Each row of D is roughly a mix of the hidden directions of one of 3 groups.
D (101 x 10):
[[-12  -4 -31  -4  19   0 -19   5 -25  35]
 [-11  10  15   4 -34  -7   8 -20  36 -18]
 [  3  19  12   7 -28 -30 -14   9  35  -4]
 [ 11  -6   4 -18 -41 -22   3  29  12   4]
 [ 14   5  22 -10 -38  -1  -6 -18  17 -29]
 [  4 -23  -8  39  18  21  -5  10  25   6]
 [  9 -16 -25  21  12  30 -17  10   5  29]
 [-14  -8  10 -18  10 -15  30 -21 -35  11]
 [ -1 -28 -18  16  23  36  -7  11  17   4]
 [ -9  22  10 -24 -13 -41   5 -13 -22   1]
 [ -9 -11 -18  15  43  16   6  19  -6  19]
 [-16 -12  -4   8  41  29  21   2 -16  -1]
 [  8 -13 -43   7   7 -14   6   4 -35   3]
 [ -6  22  11 -34 -12 -27   5 -20 -23  -9]
 [ 16 -28 -24  30   3 -18  14  -6  25   3]
 [-17  21 -11  -1   0 -28 -23 -26 -27   9]
 [-19 -15 -45  29   8  -1   3  -3  -7  11]
 [  7 -22 -40 -11  18   1  -6   4 -31  10]
 [  6   4  39  -3 -20  -5  23  -7  23 -24]
 [-19  12   5  -9  25 -15   7 -29 -36  -6]
 [ 30 -15 -15  10 -28  -3  -9  25  27  11]
 [-20  19  -5 -16 -12 -39   1 -21 -24  -1]
 [  9  -3  14  23 -21 -11  44  13  -3 -12]
 [ -4  16  34 -14 -19  -1  26  -4  23 -23]
 [ 16 -14  23  16  -1  28   0  22  35  -6]
 [  7 -17  -5  30 -46  -9  -7   4  11   5]
 [-38  -3 -34  27  10   8  -4 -10  -5   7]
 [ 11 -19 -18  -1  27   0  -9  22 -38  12]
 [  6   0 -24  35   2 -16   9  32  -6  22]
 [ -9  10  -4  -1 -30 -42 -12 -26  -6   0]
 [ 18   9 -21   7   6  -2 -21  13 -37  28]
 [-14   0  11 -46  -1  16 -11 -23 -15  -9]
 [-19  -7 -29  11  30  -6  12 -18 -29   6]
 [  4 -14  15  -9 -37   5  -2 -16  30 -24]
 [ -1 -20 -19  12  39  31  -6   9   5  13]
 [  3 -13 -36  17  10   0  -7  19 -19  33]
 [  8 -17 -11   7  23  42  -2 -23 -11 -15]
 [-13   7  33 -31  20  20   7 -11   3 -21]
 [ -6 -13  -7   1  54  17   5   3   0  14]
 [  8   3  10  -5 -22   0  17 -26  -1 -45]
 [-12  17  -1 -13  11 -28  -2 -29 -36   0]
 [-12   6 -24  12  34  -8  -1  17 -29  20]
 [-13  28  26   4 -23 -19  10 -22  10 -22]
 [-10 -16  -5   3  41  33  11  12  16   0]
 [  6  -8  39 -26  -2  21   4   9  27 -10]
 [ 11 -11   4  10 -53 -15 -11  -9  10  -3]
 [-28  29  -3 -15   3 -37  11  -8 -15   7]
 [  4 -25 -10  16  22  32  10   3 -18  28]
 [ 15 -13  19  11  -7  27   2  24  38  -5]
 [-14  21   2 -27  -6 -28   3 -25 -29  -4]
 [  9 -13  31 -23   3  27  -6  17  31   2]
 [-10  21 -13  39  18 -26  18   1 -13   2]
 [-28  -1 -12   2  26 -10  24 -29 -21  -9]
 [-36   9 -19   4  21  -5   0 -23 -30   3]
 [-21  -5 -23   5  45  11   3   6  -1  21]
 [-13 -12 -10  14  49  10  14  14  -2  13]
 [ 17 -18 -10  -4  19  34 -14  32  14   3]
 [  6   2   5  18 -33 -19  39   7 -13 -14]
 [ -5  26  18 -14 -21 -18 -16 -10  26 -26]
 [ 10 -12  17  15  -9  26  -1  21  42  -6]
 [-40  20   9 -16  16  24   0  -8 -21  -3]
 [ 24 -21   3  26   4  15  33  24   5  -7]
 [ 14 -13  13  14  -6  30  -5  28  35   1]
 [ 23   3 -22  25 -10  -3 -30   6 -27  16]
 [-21  30  16 -11 -17 -31  25  -4   2  -7]
 [ 23   5  36 -12 -21   8 -10  17  27  -8]
 [ -8  12  32  -5 -20 -24  28  -6  12 -23]
 [-13  20  -9 -26  -4 -27   2 -22 -34   2]
 [-21   8  37  -6  19  -4  17  10   4  31]
 [  3  18   7  -5 -52 -19  -4  -2  -2 -14]
 [ 21 -13  25  12  -2  24  -2  22  34  -6]
 [ -4  23 -10  -8  20 -29  -6  -5 -37  18]
 [ 20  -8   9  21   6  33  -2  21  32  -9]
 [  0 -18   8 -19  17  41  15  17  19 -10]
 [-36  16   3 -11  27  18   1 -14 -28   1]
 [  9   4  37  11 -20  -5  25   5  27 -17]
 [ 21  -7  26   4 -41  -6   2  -3  10 -26]
 [-16   5  24 -15 -15  32  14  16  24 -18]
 [  2  -9   7  32   6  24 -22  13  35   8]
 [ 20  -3  17  25  -4  -7  35   2  15 -30]
 [ -6   1 -14 -19  50  10 -10  -8 -16   6]
 [  3  12 -10  -2  49   4  -4   7 -28  12]
 [ 38 -26 -11  17 -14 -18  10  11  21  -2]
 [ 23  12  20  -6 -31  29  -4  -8  27  -6]
 [ -5  10  29 -20 -15 -21  16 -14   6 -34]
 [-12  20 -15   0 -13 -17   6 -29 -28 -30]
 [-18   2 -15   1  13   4 -19  14 -13  47]
 [-12  -1 -32   4  33  18 -28 -15   2 -11]
 [-12   4  30 -35   7  27  -9 -18   7 -14]
 [ 28 -26 -17  11   3  20 -14  25  21  12]
 [-19  11  33   5  -7 -10   8 -41   2  13]
 [-16  16   2 -39   2  -7  22 -12 -31  -7]
 [-22 -11 -42  26   4  16  -4  10  -5  14]
 [  6 -13 -15 -33  22  29 -20  18  -4  -8]
 [  2 -17 -13  11  44  29  -1  13   1  13]
 [  3  -5 -24  45  -5  -5  17  -6 -23  14]
 [-20 -16 -39  27  21   3   9  -7  -7   9]
 [ 13  -7  27  14 -38   0  14   5  20 -23]
 [-13  -3   4  25  44  -6  -2 -29 -10   0]
 [ 30  10 -14  14  -2   4 -25   9 -32  23]
 [ -7  23  14 -35  -8 -25   5 -22 -22  -8]]

Here is one row from each group, named. Which group is each of the other rows in?
[ 11  19  33 -32 -27 -13  -1  -2   7 -13] | N
[ 29   0  12  16 -31 -15 -23 -23  -1 -16] | V
[ 16 -12   0  -2   5  28 -22  32  31   6] | K

[-10  -3 -21 -18  -4   9 -37  10  -6  35] | K
[-36  16  -4  -2  26   8  -4 -19 -31   2] | N
[ 16 -14  30   7  -9  18  -1  14  39  13] | K
[-12  -8  18  -5  32  35  28   5   0 -10] | N
[ 31 -12  26  -1 -16   6   7  19  33 -11] | N
[  5   0 -45  26  -3  -6 -18  16 -10  14] | K
[ 23 -15  12  24 -36  18   1  13  18  -7] | V
[ -2 -10  17  29  22  28 -12   6  31   3] | N
[  7  17  11  -4 -50 -23  -4  -6  -4 -13] | V
